Families of rows that turns and mirrors carry onto each other, the same ones carrying the whole set onto itself: the rest of each named row's family, in list order:
4 families of 8 rows:
kovav: [  4.8 -39.7  -4.8   0.3   2.5  26.4  -0.9  15.6]
duri: [  5.1  19.9  -1.1 -12.5  17.9 -33.2   5.6  28.2]
dufe: [-3.7 13.9  9.1 16.0 -7.2 19.0 -0.1 37.6]
Lusa: [  8.0 -26.7 -13.4 -37.4  20.7 -10.4   8.7   7.0]
bipo: [ 26.6  -7.3  21.4 -19.2  31.2  13.4   1.8  36.9]
ribu: [-21.6 -18.7  16.2   2.0  24.9  -4.0  27.4  25.2]
Zevik: [-20.7  -7.8 -20.9   0.6 -15.7 -16.1  -0.2   9.3]
devu: [-21.0 -19.2  17.4  -7.0  22.8 -19.9  25.3  22.6]
gizil: [-20.5   2.7 -14.3   3.8 -21.5 -14.5   2.0   7.8]
Zof: [-18.7 -13.5  26.3   1.1  17.3 -10.3  26.8  31.7]
pev: [ 22.4   2.5 -16.2 -11.8  -7.9  17.8 -23.7  19.7]
rak: [  5.2 -40.3   3.5  -1.7   4.6  27.3   2.2  16.9]
Sebom: [  0.1  24.1  -4.1 -16.6  12.2 -30.2  -3.0  26.6]
nuvit: [  7.6  22.9  -1.4 -21.6  18.7 -23.1  -1.6  31.8]
fodum: [-22.8  -8.6 -12.7   4.8 -19.3  -6.2   3.8   2.7]
Gor: [ 1.1  6.9 21.2 14.5  1.0 10.9 -0.5 43.8]
Bep: [ -4.3 -39.4   3.9   0.7  -2.7  25.1   5.1  10.3]
mar: [  0.6 -27.4 -10.8 -31.1  22.7 -16.8   7.2  -2.4]
devet: [ -5.6 -36.5   3.2  -7.3   0.3  32.4  -2.5  14.0]
Fubiz: [ 16.3   8.4 -19.1 -19.0   3.4  10.6 -29.2  15.4]
Kud: [  4.0 -25.4 -18.3 -31.1  19.3 -11.1   2.3  -1.4]
fogam: [ 1.5 11.9 14.6 11.9 -4.5 18.3 -7.7 41.7]
fipa: [ 25.8   2.9 -16.1 -19.3  -7.6   5.5 -25.8  17.3]
sodi: [ 19.3  -8.6  17.8 -23.2  28.0  11.2  -4.8  49.0]
fabu: [  5.2 -31.8  -7.2 -34.4  25.5 -20.3  -1.1   3.1]
Luzi: [-12.9 -24.9  21.2  -0.2  16.7  -7.4  29.0  30.3]
beti: [ -4.2  22.8   8.2 -19.9  15.2 -28.3   0.6  27.5]
fufa: [-17.6  -6.1 -13.2   3.7 -14.2 -10.7   6.0  -3.2]
moku: [ 23.4  -1.8 -22.2 -19.6  -2.4   8.9 -22.5  12.9]
vogas: [-2.9  9.5 17.5 16.3 -4.9 12.9 -7.3 38.7]
pif: [ 22.9  -9.2  15.6 -22.1  35.4   3.4  -3.0  40.3]
Rana: [ 23.4 -21.4  16.9 -21.0  38.2  13.5  -2.3  34.0]

Which other rows belong to the same family as Zevik? duri, Lusa, bipo, ribu, devet, fipa, vogas

